In the data rows, the value 128 means zero.
Here are some numbered points:
[136 156  79 136 164 101 127 113 104  98 114 173  98 167  77 109 175 115 120 150  94 112 166  97 155 141 103 120 127 145 147  75 149 103 131 140 163 119 169 138 166 141 112  96 102 126 123  82  97 110 162 162 100 103 139 144] 0
[104  81 192 131 121 124 105 101 145 112 200 108 175 120 130 111 116 140 180 185 108 122  76 112 102 137 123  89 123  43 118 116 125 192  99 134 104 115  78 106 105 136 126 115 144  77  28 107 127 176  35  51 101 156  84  86] 1
[ 75  77 119  96 121 103  20 138  94 222 198   4 229 137 124 150 113 201  88 205  90 220 140 245 176 141 117 209 159 178  74 251 177 185 115 136 113 180 116 122 139 103  87 107 181 119 115 188 137  85  58  57 113  97 185   0] 2
[142 117 165 139 126 151 121 133 101 146 166  83 126 102 127 152  98 153 127 142 138 137 123 167 109 117 135 108 104 124 114 156 103 160 143 125 151 126 119 102 104 113 133 147 103 155 147 112 169 158 123  99 157 132 137  99] 3
[125 176 163 125  52 164 132 189 188 135   0 141  72 124  96 198 125  18 155  32  83 107 144 150 182 153 112  98 168 159 128  90 114 147 153 124  14 118  22 152 135  53 108 149 117 111 195 213 171  29  61  89  32 110 214 104] 4
[141 123 149  97 156  12  72  60 164 176 207  81 255 138 100 117 162 104  86 208 107 129 186 161 181 176 113 110 160 129 114  81 100 166 119 199 146 147  95 144 214 181 132  89  81 107  74 101 110 125  57 141 126  67  87  74] 5
[148 115 151 132  95 159 114 120 108 125 170  59 132  81  60 163  60 151 127 129 170 119  19 203 120 114 122  54  91 110 130 105  38 208 144 104 171 127  84 107  68  97  88 166  45 146 140 122 115 133  87  63 122 167 158  69] 6
[143 127 106 105 151 114 140 134  97  78 113 157  66 127 103 104 139  91 122 146 112 123 153  89 156 137 115 106 131 132 149  98 143  93 122 161 134 129 157 122 155 138 114 118  92 109 121 119 103 119 152 154 125 111 140 160] 7
[117 106 110 165 157 138 171 184  75 178 188  64 193  27 163 201  79 180 100  83 191 164 126 184 125  63 161 126 107  35 124 147  90 166 155  22 102 116 140 122   0 125 104 165 155 126 159 148 214 131 135 127 190 243 152 153] 8
[121 127 126 162 130 143 144 147 143 147 148 101 161 152 146 138 116 163 123 128 130 158 107 146 123 127 135 135 160 120 139 170 138  91 136 107 108 137 149 143 107 139 119 142 151 133 133 153 139 141 130 116 123 116 130 127] 9
[164 133 130  93 119  80 139  88 134  82  99 199  60 113 110  91  81  71 155 120 140 126 112  87 155 102 136 100  85 104 102  92 103 170 137 155 132 127  81 157 148 161 148 126  95 180 105 113  71 167 153 164 143 132  92 140] 10
[138 108 151 113 132 136 132 140  97 126 129 153  98 120 139 113 139 112 131 116 138 135 165 145 146 162 117 127 115 161 127 148 140 113 140 136 161  96 111 106 169 131 168 139 111 161 148  94 124 132 134 147 131 104 134 133] 11
[131 159 124 120 128 154 163 130 129 119 136 170 121 114 149 103 176  99 119 123 129 103 129 124 113 141 138 142 159 137 140  85 154  94 127 146 137 115 149 126 138 152 131 146 103 116 135 131 117 129 133 159 135 145 116 167] 12
New points follow, each followed by the numbers of its three nearest points above by angle, seen from the average point of the numbered points, nearest first.
[ 40 166 109 195 112 105  62  44 166 167 105 107 120 186 104 119 142 161 152  50  38 106  11 119 104 107  40  91 107 141 175 117 109 161 166 103  36 126 115 158 130 155 174 148 112 144 118 204  68  71 137  93 123 102 154  68] 4 9 6
[140 149 144  82 124 136  87  92 152 146 123  76 173 133  80 127 105 121  89 173 108 110 115 147 122 134  73 104 153 121 116 101 121 121 139 165 130 193 113  88 163 117  99  96  83 106 109 139 142 134  87  82 112 126 114  70] 5 2 1
[142 149 158 115  98 173 139 141 187 129 149 158 142 142 153  91 112  97 146 155 138 132  76 120 131 134 152 126 155 107 141 111 147 118 132 121  77 132 143 137 108 141 105 132 139 135 104 160 115 126 124 139 102 112 110 154] 12 9 10
[107 118 115 110 116 104 109 140 134 148 145 104 158 146 142 136 112 157 105 152  97 166 135 158 157 118 134 140 145 137 117 166 134 130 125 136 114 156 131 123 126 117 114 118 138 136 133 134 111 114 103 109 123 107 141 113] 2 9 5
[ 84  76 125 148 129 116 136 141 147 157 185 113 198  84 192 175 149 179 142 126 138 139 104 172 133 112 167 151 147 113 150 186 105 149 132 114 136  94 151  93  83 140 106 147 177 125 102 111 137 118 108  83 162 158 102 135] 8 9 3
[114 142 115 102 120 127  70 116 150 173 186  57 194 164 122 128  61 175  99 180  95 164 132 177 131 123 120 151 139 163 111 169 128 158 126 160 119 189 135 116 128  98 110 130  96 121 115 144  81  94  55  98 112 106 144  61] 2 5 9
[ 89 105 135 154 116 113 125 118 124  93  98 120 100 171 148 178 110 123 161 100  84  98 136 113 136 127 127 125 124 138 136 117 113 153 136 136 135 156 110 118 111  95 140 114 117 105 127 128 118 122 117 109 135 135 143 100] 4 7 0
[142 132 123 119  98 131 114 120 139 170 169 135 166  79 119 131  92 116 126 113 133 139  87 180 143  99 145 130 125 132 128 144 104 162 164 129 107 118 121 147 103 155 113 144 124 143 132 177 104 104 149 134 132 152 131 126] 8 6 9
[139 118 157 107  86 179 141 151 143 122 129 107 126 102 113 147 103 112 139 125 153 123 108 136 123 123 136 124 150 119 121 154 123 142 138 130 111 122 115 113 107 121 118 130 143 110 127 137 146 134 114 110 118 162 119 144] 8 9 4
[118 140 149 132 120 155 122 137 158 120 104 140 110 145 133 130 130 117 141  97 128 112 126 118 133 149 115 121 142 153 130 131 125 153 137 131 109 128 102 138 138 108 142 142 132 136 146 133 134 118 117 125 111 117 160 138] 4 11 12
[153 113  87  92 140 136 114 112  99  79 104 165  61 147 106 103 155 108 120 150 129 110 168  64 139 168 116 121 118 151 153  85 156  97 109 156 153 124 160 136 163 131 146 128  81 123 125  93  97 122 169 149 117  81 145 155] 7 0 11
[128 130 147 109 120 142 112 117 143 129 152 106 140 138 112 135 124 128 149 140 117 135 125 134 140 150 116 125 130 128 123 150 119 134 121 142 139 138 120 103 152 113 125 120 116 118 116 129 136 139 107 112 128 118 121 102] 1 5 2
[119  68 155 129 118 150 148 127 115 152 165  98 184  88 166 176  80 139 142 126 176 145 120 183 163  99 212 140 135 141 120 191  87 155 107 111 139  85 121 121  91 108  92 118 174 146 120 125 160 135 125  75 124 148 113 126] 8 3 9
[104 134 120 164 152 128 139  98 128 125 130 115 125  97 136 169 132 116 141 112 143  96  74 132 147 128 122  99 139  86 138 129 117 139 131  97 108 116 141 114 125 151 125 140 121 128  98 134 153 142 141 131 163 148 108 139] 8 12 9
[109 101 116 125 140 118 112 132 147 164 172 107 212  66 153 183 124 134 109 151 130 115 122 173 129  75 172 158 117  88 137 164 113 159 128 118 129 140 142 109  68 145  79 115 160 124  97 119 154 116 131  89 158 140  91 125] 8 9 2
[125 112 142 144  97 184 130 153 143 165 157  92 148 162 161 110 110 189 160 113 150 196  91 141 130 131 149 156 136 138 131 211 133 122 137  78 111 102 140 142  91 111 126 117 190 148 126 129 143 151 129 125 122 143 123 125] 9 8 3
[106 102 129  92 158  28 112  86 122 147 157 114 220 123 137 142 157 116 136 202  90 140 176 174 201 143 107 118 139 112 119 136 124 129 141 163 140 133 104 111 193 171 132  93 123 129  81 110 135 123  96 143 122 129  75  98] 5 2 1
[ 84 123 143 152 129 120 135 118 129 182 191  88 245  81 171 155 128 164 113 139 119 131 108 169 119  84 158 157 132  82 109 144 110 149 123 113 127 129 157  93  91 140  72 130 140 102 101 133 161 118  76  91 145 176  81 115] 8 1 9
[165 134 136 111 158 120 124 155 132 118  59 156 122  79 158 113 135  45 136 165 172 130 192  98  77 129  73 139 140  74  84 115 163 116 136 133 117 154  74 152 157 160 144 136 148  49 124 137 153 154  71 206 146 146 105 144] 12 7 10
[132 131 133 141 121 135 133 150 142 130 126 139 120 116 144 138 116 112 143 109 134 123 116 128 124 124 138 124 129 110 127 136 123 131 137 121 112 128 129 125 119 125 140 138 141 132 126 139 132 124 133 143 135 139 126 152] 12 9 10
[146 145 141 142  86 174 102 123 134 149 192  79 133  96  73 184  73 137 117 139 169 105  10 197 127 115 129  68 105 100 126 120  54 201 173 119 152 134 127  91  88 104 104 165  58 146 129 114 150 116  98  77 142 157 149  84] 6 3 8
[147 135 150 135 101 136 107 171 139 126 104 155  73 163 116 154 135  94 133 114 136 108 128 127 110 160 117 101 103 144 112 126 135 143 139 107 138 142  97 108 127  79 148 126 146 138 147  88 159 141 132 152 127 117 123 154] 11 4 7
[131 140 171 144 116 178 140 141 105 167 177  51 139  84 132 179  57 201 104 121 162 141  99 205 101 103 152 107 112 133 108 155  81 158 131 108 165 127 120  83  79 102 123 159 118 187 157 131 174 130  95  51 134 152 139  74] 3 6 8
[ 82  70 143 111 138 112 109  92  70 132 209  66 187 112 142 139 116 199 129 195 112 167 120 156 178 113 146 161  95 105 115 211 134 140 119 129 118 116 127  86 121 153 134 101 149 134 123 117 154 164 120  50 169 135  92  70] 2 3 1
[141 128 152  99 117 119 151 133 164 110 128 139 150 136 146 125  90 110 153 140 118 142 127 116 145  97 163 142 134 101 124 137 123 145 144 129 102 148 124 134 103 124 108 111 150 117 114 143 127 127 132 139 123 146  95 166] 10 9 12
